In the rows, 128 means zero.
Named turns come first, each shown by rows before and after it. Which turns, in which order, take the first row of each pair that follows to the second? Write the first one first, as in the answered first pair.
Q413:
[ 93 138 101  81 118 107 124  89 149 160 127 144] => [ 99 140  97  85 111 117 117  94 170 151 123 121]
[108 121 117 132 122 142 129 135 168 122 110  86] => [ 86  95 140 133 133 131 146 148 147 137 106 110]
[100 181  77  62  77 114 130  65  92 154 148 156] => [113 182  55  82  63 142 109  74 157 121 142  91]
Q351:
[138 141 159 135 143 145 126 110 115 132 129 138] => [123 127 151 146 143 148 126 120 147 129 116 109]
[146 143 119 125 125 141 120 125 137 120 142 120] => [105 114 117 121 125 128 140 129 136 141 124 118]
[ 88 145 116  83 112 106 133  86 106 159 120 115] => [143 178 110  99 106 133 109  79 130 123 138  90]
[ 94 103 138 165 131 136 138 161 142 134 123 110] => [126 144 149 149 134 126 141 140  91 135 150 168]
Q731:
[118 116 111 133 117 124 121 154 141 135 104  91] => [104 120 104 116 114 113 129 143 127 151 100 109]
[114 121 104 120 137 114 132 125 147 109 113  94] => [104 121 101 108 137 104 144 116 128 125 116 112]
[104 142 100  96 113 126 128 103 119 141 112 136] => [114 132 129 108 126 119 135 113  89 140 124 163]
[153 141 169 152 143 111 129 143  78 114 145 165] => [174 142 161 172 137 137 109 147 120  89 144 120]

(2 to 4 turns a pair)
[188 140 149 165 134 144 114 133 106  93 162 151] => [ 91  64 141 162 138 121 144 163 139 133 115 117]	Q413, Q351
[ 88 167  76  73 139 118 142  82 147 131 103 103] => [ 93 126 157 110 178  93 168 124  73 144 125 173]	Q413, Q731, Q731
[199 135 192 147 175 115 125 115 126 107 136 159] => [174 160 117 118 137 132 104  88 199 108 110  88]	Q731, Q731
[ 61 104  87  83 136  96 151 103 154 193  76 135] => [ 88 142  59  78 121 111 129  84 181 172  80 113]	Q413, Q413, Q413
[107  55 184 137 139 128 154 173 107 129 101 116] => [154 106 191 124 140 125 149 141  53 122 129 171]	Q731, Q351
[180 147 157 157 127 139 107 135 123  93 133 100] => [162 181 113 112 105 130 106  96 123 108 128 102]	Q731, Q351, Q413, Q351
[ 73 121 117  90 125 104 154  98  82 173 131 164] => [150 190  81  98  99 150 109  75 135 119 150 118]	Q351, Q731
[ 95  50 171 159 155 123 148 176 137 143 105 114] => [181 148 112 149 119 170  96 124 180  90 129  73]	Q351, Q731, Q731
[120  73 182 195 136 146 105 209 190  72 130  92] => [111  61 206 194 148 131 125 218 150  89 142 134]	Q413, Q351, Q351
[ 67  78 133 132 123  94 151 170 131 136 104 136] => [ 93 104 101 139 104 122 129 160 180 102 102  86]	Q731, Q351, Q351, Q731
[141 136 165 136 153 117 115 130 110 119 166 155] => [ 97 133 142 107 143 102 132 111 107 151 149 161]	Q351, Q731, Q351
[101 153  90 103  94 101 128  92 127 144 123 110] => [159 156 152 138 123 106 125 115  79 120 159 154]	Q731, Q413, Q731, Q731
[ 54  72 154 146 108 122 140 158  97 174 107 106] => [ 70 101 108 139  84 146 113 137 151 155  99  55]	Q351, Q351, Q731
[151 176 120  91 124 151 144  77 105 152 142 174] => [160 105 194 160 156 160 148 149 112 129 143 158]	Q351, Q351, Q731, Q731
[163 157 136 119 126 134 109 102 103 130 135 156] => [110 136 103  99 110 124 121  98 132 156 102 129]	Q413, Q413, Q731, Q731
[102 157 115  80 119 105 141  95  82 158 122 162] => [ 73  88 154 124 139  99 156 147  93 159 110 139]	Q731, Q351, Q351
[109 116 158 129 155  94 163 132  41 160 141 197] => [209 174 148 156 143 146 112 119  77  90 172 154]	Q731, Q413, Q413
[ 61 107 135 112 125 144 172 121 156 122 123 126] => [ 81  97 168 135 142 141 176 141 135 118 135 146]	Q731, Q731
[159  94 159 166 145 138 118 155  93  84 146 161] => [173 164  88 124 113 155  95  99 123  79 143 138]	Q731, Q731, Q351, Q351
[126 111 164 138 150 127 130 120  68 143 154 168] => [161 121 172 158 154 147 114 129  86 113 161 144]	Q731, Q413
[114 131  70  68  60 161  86 122 185 129 127  76] => [ 93 145  67  39  58 138 102  97 141 151 131 125]	Q351, Q413
[197 152 129 148 141 141  74 127 145  96 150 130] => [147 134  95 131 122 140  80 121 193 109 120  83]	Q413, Q731
[109 121 130 109 134 102 138 127 101 144 114 156] => [ 95 102 120 126 129 114 135 141 140 140  97 114]	Q351, Q351
[ 88 126 121 107 134 103 146 121  97 163 139 149] => [108 119 104 142 125 137 123 136 169 126 129  73]	Q413, Q351, Q413
[193 138 162 159  94 143 134 121  86 108 116 142] => [116  91 129 150  83 137 149 133 144 137  70  84]	Q351, Q731
